0: [112 140 170 142 128 124  98  98 130 149 105  96 116 123 155  89 169 112
  86 157 187 116 125 140]
1: [124  81 113 156  33  92 168  69  98 149 135  73  53 121  86 128 106  89
 134 162 118 117 117 114]
2: [ 70 185 117 116 198 135  97  85 108 170  73 124 167 147 129 110 126 194
 113 134 214 123 160 170]
3: [ 64 141 106 119 131 156 222  75 186 207  88 146 193 222  87 196 102 145
  36 143 103 165 107  54]
4: [177 107 129 111 131 147 138 122 105 124 166 136 118 156 157 104 151  77
  87 173 114 131  99 107]
5: [ 70 198 127 114 154  96 183  42  71 104  60 169  82  90 102 164 183  94
 145 101 200  81 160 184]
6: [104 145 112 119 152 144  74  92  58  85 159 113 116 119 131 178 136 173
 156 182 172  89 109 193]
7: [109 140 110 142 127  65  84 129  80 196 153 144  79 145 114 149  92 163
 171  70 138 105  63 167]
8: [150 135 163 102 142 177 144 133 119 140 129 129 138 159  81 106 202 107
 111 143 105  90 123 110]
9: [125 140  99 137 152 153  70 103  90 139 175 141  67 175 122 152 112 153
  88 167 100 131  82 115]
10: [164 189  88 159 171  75 203 110 120  97 130 177 175  64 159 112 137 187
 145  80 249 108 116 197]
11: [165 193  43 123 213 124 136  88  56 131 134 209 127 177 124 120 109 186
 136 136 142  87 105 122]
12: [138 113 155 175  98 169 162  64 117 109 123  72  43  97 167 157 164 110
  50 197  75 107 127  46]
13: [116 171 101 128 130 138 180 130 198 176  92 182 194 162  98 145 124 134
  83 124 195 136 151 147]
14: [124  91 197 127 130 223 163 131 165 156  72  44 107 139 100 146 192 132
  69 222  68 131 203  88]
15: [216  77 158 170  96 201 110 213 170 123 142 114 108 110 184 111 157 113
  89 121  70 157 131  22]
16: [101  58  65 159 130 103   7 145 125 168 125  98  77 125 166 130  75  98
  70 186  79 123  65  44]
17: [252  98 135 173  52 118 250 176 161 116 185 195 126 145 129 157 128  88
 148  54 114 183  86  63]
18: [ 91 141 192 111 174 105  29 115  91 127  57 124  72 139 115 118 189 130
 182 177 191  73 165 213]
19: [ 96 194 159 115 133 117  40 170 176 112 135 163 152 116 139  65  32 202
 193  33 120 155 190 171]
20: [ 83 147 180 142  85 133 152 112 182  76  93  87 152  85  83 129 162 134
 121 109 134 162 231 154]
21: [134 119 155 133 121 169 137  87  86 119 181 115  70 144 114 194 145 109
  86 155  97 137 115 113]
22: [144 103 190 127 119 126 114 160 186  90 154 150 137 154 131 105 104 103
 123 124 101 149 112 103]
23: [253 104 131 184  41  98 240 178 160 107 192 197 129 138 123 152 127  98
 169  35 118 183  84  73]
24: [ 98 160 178  75 139 116 112 146 144 125 131 118 174 138 121 115 107 129
 189  94  93 100 140 164]
25: [110  75 119 155  43  90 169  74 100 154 122  62  74 122  77 127 116  88
 132 174 125 120 129 117]
26: [117 146  88 132 159 173 167 134 155 103  82 157 176 104 125 130 116 192
 115 124 157 127 142 100]
27: [ 93 153  66 135 118 114 163  94 122 112 141 184 115 106  68 199  83 161
 101 117 148 106  94 142]
28: [146 100 193 135 105 132  86 163 120 119 130 121  31  88 154 113 102 130
 220 106  94 108 120 132]
29: [135 105 160 130 114 120 116 150 179 101 143 147 139 139 141 104  97 109
 122 122 104 143 114  99]
30: [ 99  98 141 123  62 109 119 150 151 122  76 100  88  32 164 137 142  58
 148 116 182 127 135 139]
31: [ 99 116 161 193  48 137 101  92 122 129 154  44 111  96  84 124 153 193
 118 118 178 133 123 140]
32: [207 153 103 131 151 116 166 117  95 109 192 133 158 150 151 117 160 123
 105 154 121 129 128 145]
33: [151 134 118 153 155 137 114 111  92 110 139 104 147 132  97 121 184 148
 122 108 119 130 160  96]
34: [121 116  97 122 104  93 101 144 127 158 124 143  72 109 147 102  57  82
 153  80  74 137 125  87]
35: [157 120 149 137 122  98 197 137 182 130 124 171 216 187 113 110 171  74
  93  74 148 195 118  69]
36: [134 104 182 122 142 225 149 128 140 153  79  67 107 141  92 159 190 140
  67 211  82 117 199  81]
37: [ 72 125 148  95  86 178 217 109 142 177  91  88 114 118  56 171 153 110
 148 130 124 110 155 169]
38: [255 190  38 127 167 116 255 131 113  45 176 194 219  57 206  73 172  79
 109  72 169 134 137 108]
39: [112  98  75 149  65  92 100 140 172 112 119 138 114 107 133 108 104  90
  99 154 131 155 110 109]
40: [180 167 108  78 182 134 211 141 132 124 181 128 233 143 153 119 132 110
  95 109 116 165 172 157]
41: [124 114 106 124 113  85  71 148 107 170 192 126 106 138 165 125  52 123
 139  82  95 164  88 144]
42: [109 118 123 128 180 159  38 111  39 178  97  99  45 141 175  97 124 175
 145 169  91 104 110  92]
43: [119 128 125 122 157 116  33 178 169  60  76 153 162 100 147  51 121 155
 165 146 150  97 163 148]
44: [130 154 121 132 144 144 161 116 114 183 132 137  87 115 166 148 126 134
 112  90 122 128 104 125]
45: [ 86 196  96 106 145 116 121  73  63  90 177  97 165  84 153 145  92 209
 174 112 158  78 109 209]
46: [151  68 180 147 119 178  87 144 170 102 132  79 116 153 133 100 109 157
 102 219  73 139 158  82]
47: [ 97 162 192  78 131 112 123 132 145 128 136 113 166 142 107 119 116 124
 168  92  95 106 156 169]
48: [144 143 181 118 141 147  89 140 201  98 125 149 184 183 140 126  82 134
 116 160 118 111 168  99]
49: [118 144  78 127 156 174 177 148 148  99  82 161 176  89 127 134  97 190
 137 114 133 128 161 104]
50: [148 134  81 115 165 161 135 149  31 183 127 104 122 150  95 132 184 150
 155  77  74 136 124  89]
51: [112 134  92 119 124 152 188 110 118 146 123  89 171 129 109 139 139 130
  90 119  74 160 142  70]
52: [170  83 165 193  67 100 180 148 244 100 105 132 166 149 121  78 163 102
 103 122 114 158 136  80]
53: [ 72 190  53  62 178 119  40 148 110 145 101 191 119 110 146 132  22 130
 187 120 155  57 114 172]
54: [ 97 135 173  53 203 170   0 200 147 124 130  99 159 118 171 107 114 119
 134 175 143 105 170 208]
55: [196  88 143 146 148  74 143  88  37  58 185  86  84 102 146  76 182  91
 191 143 103 115 137 163]
56: [ 99 145 162 124  79  97 183  86 158  91 100 143  94  96  76 181  95 158
 146 174 167  51 127 188]
57: [214  90  76 150  94 172 196 167  87 130 219 107 134 136 139 149 147 128
 135  85  57 187  91  70]
58: [105 166 197 191 137  90 143  76 144 132 135 119 124 106 127 161 165 201
  86  93 201 118 125 187]

[ 21  87 148 106 105 137 128  85 128 142  18  48  83 126  37 158 155 141
 147 234 118 104 201 178] 37 25 36 14 56
[119 152 101 123 134 132 177 138 199 180  91 181 202 173 113 135 119 117
 106 128 184 145 155 157] 13 26 35 49 48
[ 65 115 153 104  82 194 204 100 142 180  83  75  85 126  40 179 150 117
 134 160 106 120 159 145] 37 25 36 14 51
[ 88 166 112 137 101 130 140  69 100 124 134 115 118 147  51 160 122 186
 117 141 140 116 161 170] 27 56 33 6 31
[123 119 146 175  46 143 222  69 135 132 145  58 146 126 100 131 173 146
  96 122 117 163 131  92] 51 31 25 1 33
[255 179  49 125 156 119 255 129 117  45 169 188 211  55 208  76 169  70
 118  71 155 138 145 107] 38 40 32 10 35
[ 76 141 185 144  82 130 157 109 187  73  84  89 142  79  83 134 157 136
 122  97 125 169 235 150] 20 47 37 31 33
[111 124 202  60 193 181   0 208 145 107 156  91 142 117 167 111 121 123
 143 176 132 112 167 202] 54 43 24 47 48
[173 210  49 122 213 127 132  96  54 119 144 211 135 179 134 107 120 173
 144 121 156  93 107 122] 11 32 9 33 44
[193 189 109  73 203 138 187 119 101 124 199 129 227 174 148  99 156 118
 107 122 122 158 164 172] 40 32 33 4 8
[ 71 206 121 108 175  98 195  36  64 105  59 169 109  94 106 164 191 101
 130 109 202  76 162 182] 5 2 56 58 27
[ 64 193 136 122 152 103 208  38  82 114  50 163  92  86 101 161 195  98
 122  96 201  90 164 178] 5 56 58 37 2
[176 125 105 131 182  70  78 151  86 152 172 149 128 139 200  72 100 142
 153 102 145 148 102 167] 41 7 32 44 29
[106 111 107 124 152 128  74 107  85 165 122 118 116 204  87 159 121 127
 121 149  58 131 140  78] 9 33 50 21 51
[127 124  95  89 190  53  86 182 165  70 102 185 206 118 196  81  87  84
 188  95 130 170 164 168] 43 24 29 19 22
[ 99  80 168 119  94 213 170 147 210 158 132  68 197 146 127 143 152 122
  65 143  68 158  88  36] 51 29 14 46 22
[174  81 154 197  60  86 169 143 247 100 114 142 170 148 121  75 148 109
 103 118 115 151 133  82] 52 29 22 35 39
[173 103  77 139 129 103  89 136 109 101 185 154 116 113 190 120  58 117
 157 149 141 107  67 130] 41 29 4 39 34
[116 118  79 121 112  80 106 140 121 159 120 137  81 102 143  93  56  88
 167  85  81 129 121  97] 34 41 39 29 44
[ 45 135 100 114 113 100  56 171 245 171  72 138 227 129 111 127  50 127
  72 126 199 141 141 133] 13 39 48 29 26
[102 103  46 152  97  53 105 135 158 175 116 149 109 110 147 116  89  79
  62 129 122 123  50  85] 39 34 16 41 29
[ 78 142  89 113 220 128 103 107 133 162  79 127 221 188  90 112 150 175
  79 157 172 135 152 146] 2 13 26 33 0
[174 125 130 100 139 152 132 123  99 124 169 138 129 156 159 112 153  82
  92 172 124 123  99 117] 4 32 8 21 29
[133 170   0 125 168 117  94 145  94 179 131 159 201 156  85 121  77 173
 141  78 148 113 101  90] 11 26 49 50 27
[138  91 100 153 146  72  79 128  80 144 146 118 114 125 143  78 147 139
 157 115 167 121  62 145] 7 41 0 33 44
[115  98  62 161  75  92  88 127 160 124 130 142 120 146 131 101 114  79
  75 163 144 172 104  97] 39 29 4 22 34
[135  97 117 160 144  66  95 131  92 139 142 129 117 118 145  81 145 142
 166  95 171 134  63 142] 7 41 0 44 33
[161 122 161 106 130 182 141 148 118 120 135 130 133 158  81 108 207  98
 119 159 101  79 118 110] 8 4 33 21 32
[ 57 106 174 142  95 125 105  90 179 137  67 118 136 185  78 174 141 151
  90 196 162 122 142 138] 0 56 48 13 37
[113 191 168 128 115 106  40 179 185  87 146 169 150 116 136  72  48 182
 201  27 124 160 181 162] 19 24 43 47 29
[ 63 148 182 138  95 132 146 120 194  79  79  85 171  93  70 132 159 136
 112 115 129 165 245 153] 20 47 37 33 24
[168 123  87 126 126  63 125 111  66 109 215 161 129 160 127 126  95  95
 180  70  98 134  77 133] 41 7 32 34 29
[ 79 184  45  61 173 119  52 147 101 142  96 195 111 103 149 137  23 127
 192 118 155  55 114 178] 53 7 11 45 24
[138  96 102 159 152  67  78 134  76 143 139 128 113 119 146  80 145 143
 171 100 171 128  64 146] 7 41 33 0 44
[117 126 101 122 161 150  68 104  77 145 173 134  72 168 119 163 110 148
  87 166  95 119  87 124] 9 21 42 4 44
[205  95  54 120 151 137 109 159  79 123 124 207  81 147 170 103 117  62
 140 166 118 113  78  57] 4 34 9 32 29
[109 108  57 149  71 100  94 142 164 123 114 149 108 115 128 101 102  80
  99 156 141 148 107 104] 39 29 34 4 22
[157  62 185 166 107 174  74 140 174 106 134  78 102 156 137  99 106 156
  78 220  84 136 150  68] 46 29 22 48 15
[ 98 143  97 106 173 121  74  90  42 112 159 102 130 124 114 178 123 168
 141 172 170  86 117 197] 6 45 9 2 33
[107 110  57 158  92  51 124 117 156 175 113 147  97 112 153 114 102  84
  68 128 125 124  55  94] 39 34 44 16 29
[153  62 106 131 177 106 136 148  91 178 151 117 134 151 153 140 148 119
 119 152  95 114  22  90] 4 44 9 32 50
[ 96 177  32  76 172 118  48 149  92 146 116 196 104 109 161 133  19 117
 192 122 141  57  89 155] 53 7 11 34 41
[150 135 182 139 135 136  83 149 216 105 112 150 189 182 146 114  91 125
  99 155 133 123 173  83] 48 29 22 46 52
[106 104  53 155 108  53 125 115 140 177 127 138  99 117 152 111  98  85
  56 132 111 126  49  81] 39 34 16 44 41
[ 76 197 126 118 210 133  99  82 111 163  65 144 182 155 137 100 120 204
 107 131 235 120 165 173] 2 26 13 0 58
[185 151  81 115 124 133 122 126  52 111 228 140 105 103 198 101  71 114
 181  63  93 128  77 119] 41 34 44 32 57
[108  90 133 132  61 101 133 152 154 133  69 102  97  43 166 124 149  47
 159 117 177 133 131 135] 30 39 0 34 25
[167 210  73 118 117 105 219 118  84  89 144 169 140  38 130 146 136 144
 204  41 191  63 114 189] 10 45 5 27 44
[169  75 102 143 130  99 166 113 154 125 111 139 116 171 150  97 159  42
  61 219 120 120  82  67] 4 39 29 32 8
[ 69 132  50  95 136 149  20 164 114 172  65 124 139 106 115 117  96 139
 147 159 189  88 119 146] 53 2 43 6 54
[167 195  42 113 221 125 129  97  61 140 137 215 145 195 129 118  99 183
 136 137 139  94 111 127] 11 32 9 26 2
[101 152 100 125 153 118  87  86  40 113 158 106 118 107 117 180 123 170
 131 153 178  96 109 178] 6 45 9 27 7
[ 19  81 155  94 115 136 121  87 125 150  13  43  85 129  38 159 152 135
 150 230  98 100 216 179] 37 14 36 25 18
[100 197 159 118 125 116  43 175 184 100 139 166 153 113 135  79  30 202
 193  39 125 149 181 166] 19 24 47 43 29
[115  56 140 105 103 198  56 177 144  96 135 106 123 145 119 179 103 129
 128 228 100 128 139 139] 46 29 48 22 21
[105 117 127 121 112  86  58 147 116 174 182 123 104 138 155 135  51 129
 131  79 103 169 100 150] 41 34 7 29 44
[150 211  91 114 116 119 207 112  82  81 158 163 149  42 120 152 144 152
 206  24 186  68 132 202] 10 45 5 27 49
[141 149 103 148 161 120 102 112  91 104 133 119 150 134 103 110 171 140
 138 101 123 132 159 101] 33 32 50 8 51
[110 154  94 126 153 124 148 124  98 168 126 150  97  94 158 158 100 138
 129  92 137 124 113 143] 44 27 7 34 41
[106 172 184 192 132  89 161  74 144 136 136 122 114 110 132 155 153 201
  88  96 197 118 119 177] 58 0 31 44 56
[109  82 107 167  99  68 105 112 160 115 106 135  92 101 134 103  56 129
 127 147 158 112  93 109] 39 29 34 1 25
[ 83 179  36  61 166 127  54 138 105 141 102 198 110 101 144 144  22 117
 171 121 162  48 109 163] 53 7 27 11 34
[191 132  70 125 146 138 183 120  88 130 143 142 147 151 130 129 164 115
 116 134 128 152 147 110] 32 33 4 51 44
[ 77 115 121 129  97 156 105 116 149 210  85  73 107 133  90 139 119 126
  69 170 139 127 136  98] 0 51 25 39 37
[162 124 157 113 130 186 130 143 117 124 140 135 130 156  87 106 201  96
 108 161  98  85 116  98] 8 4 33 21 32
